128 stands for zero in the data rows.
Here are some points:
[122,145,80,102,133,121,140,92]
[113,121,108,110,129,131,139,106]
[109,112,109,129,166,110,112,137]
[121,143,108,117,97,117,131,140]
[129,142,103,117,137,112,125,136]
[154,139,148,179,118,96,88,187]
[122,169,110,149,129,175,96,85]
[143,104,165,79,163,125,112,153]
[135,141,92,148,132,110,112,127]
[123,126,127,138,135,146,144,116]
[135,97,122,88,127,131,132,113]
[137,144,157,155,137,146,157,112]
[113,201,149,181,124,157,53,168]
[94,183,98,179,136,154,113,94]
[126,107,121,156,155,156,85,113]
[92,70,153,162,87,106,195,112]
[138,147,211,198,151,43,153,177]
[141,125,105,104,143,128,105,112]
[133,137,159,139,115,138,143,114]
[150,62,140,78,123,69,206,89]
[129,160,124,156,130,86,115,192]
[154,111,4,0,57,109,10,12]
[129,138,118,138,115,132,134,112]
[144,137,38,92,95,191,69,6]
[131,128,132,141,132,149,126,117]
[155,185,130,140,164,124,139,143]
[122,108,127,103,122,156,141,96]
[100,109,96,79,146,128,153,71]
[114,110,160,153,114,136,142,136]
[150,118,125,98,89,103,140,130]
[196,115,241,255,88,156,90,152]
[150,107,110,101,119,146,101,105]
[126,130,136,127,96,162,127,93]
[49,147,223,119,192,4,255,192]
16 more points follow, each with its number after it:
[111,105,141,115,135,69,162,167] 0
[107,147,121,79,140,126,199,71] 1
[128,146,124,134,120,163,142,134] 2
[110,109,121,137,117,114,107,126] 3
[165,95,172,199,122,24,129,252] 4
[138,146,55,59,150,159,120,82] 5
[110,82,155,141,121,91,169,121] 6
[101,133,181,162,113,65,177,203] 7
[100,98,155,151,146,122,153,175] 8
[137,137,117,104,110,83,100,151] 9
[128,127,96,90,130,142,115,111] 10
[94,172,190,151,150,83,202,182] 11
[111,117,130,113,129,156,139,106] 12
[93,148,152,123,118,127,139,89] 13
[116,97,143,96,138,119,196,145] 14
[135,155,123,119,142,120,163,131] 15
Which three of these numbered points are nearest to each point below by angle, seen from the average point of the first points? Their numbers follow each, nearest first.
[102,134,101,182,80,137,22,110] > 3 9 10
[126,132,105,141,147,113,151,124] > 15 0 11
[135,126,130,109,105,113,144,106] > 1 14 6
[128,116,136,116,138,94,146,156] > 0 7 4
[255,232,255,255,184,0,0,255] > 4 7 9
[121,115,131,151,116,125,139,105] > 6 13 3
[86,165,115,168,105,106,232,100] > 1 15 11
[115,95,116,97,118,127,162,124] > 14 12 1
[135,89,121,158,89,150,50,153] > 3 4 9
[123,134,163,124,149,97,174,137] > 11 0 14
[147,191,84,70,162,161,134,97] > 5 10 1
[131,127,132,154,116,116,122,149] > 4 7 8
[104,120,137,138,139,170,156,101] > 12 2 13
[118,129,106,118,132,139,98,138] > 10 5 3
[117,158,137,160,131,123,142,144] > 11 7 8
[190,165,43,133,101,66,0,144] > 9 3 10
[132,127,100,110,143,139,131,102] > 5 10 1
[110,93,141,108,141,129,161,131] > 14 6 8
[146,122,107,132,138,141,126,79] > 5 10 12
[80,143,84,173,175,117,63,125] > 3 5 9
[120,109,104,123,113,147,106,107] > 10 5 3
[102,110,111,95,128,117,150,124] > 14 1 0
[138,191,92,116,118,141,115,120] > 5 10 2
[132,137,131,119,155,111,138,131] > 15 11 0
[118,112,108,63,133,113,88,92] > 10 5 9
[137,140,139,158,126,129,100,144] > 4 7 8
[121,97,152,117,141,117,162,135] > 14 6 0
[72,108,128,141,115,149,88,110] > 3 12 13
[204,0,113,22,106,255,210,0] > 12 10 5
[159,126,149,141,116,86,93,176] > 4 9 7
[158,116,188,192,74,222,152,88] > 2 12 13
[96,139,121,122,149,120,165,126] > 15 1 14
[129,128,130,131,133,129,129,134] > 8 4 7
[162,138,127,163,117,155,86,106] > 2 3 5
[121,130,119,143,136,132,104,137] > 3 8 4
[92,98,121,157,174,104,139,150] > 8 0 6
[95,113,190,87,177,70,217,123] > 14 0 11
[105,123,99,109,86,148,84,144] > 3 10 9
[193,203,42,96,68,193,116,17] > 5 10 2
[139,130,111,158,134,159,75,117] > 3 2 10
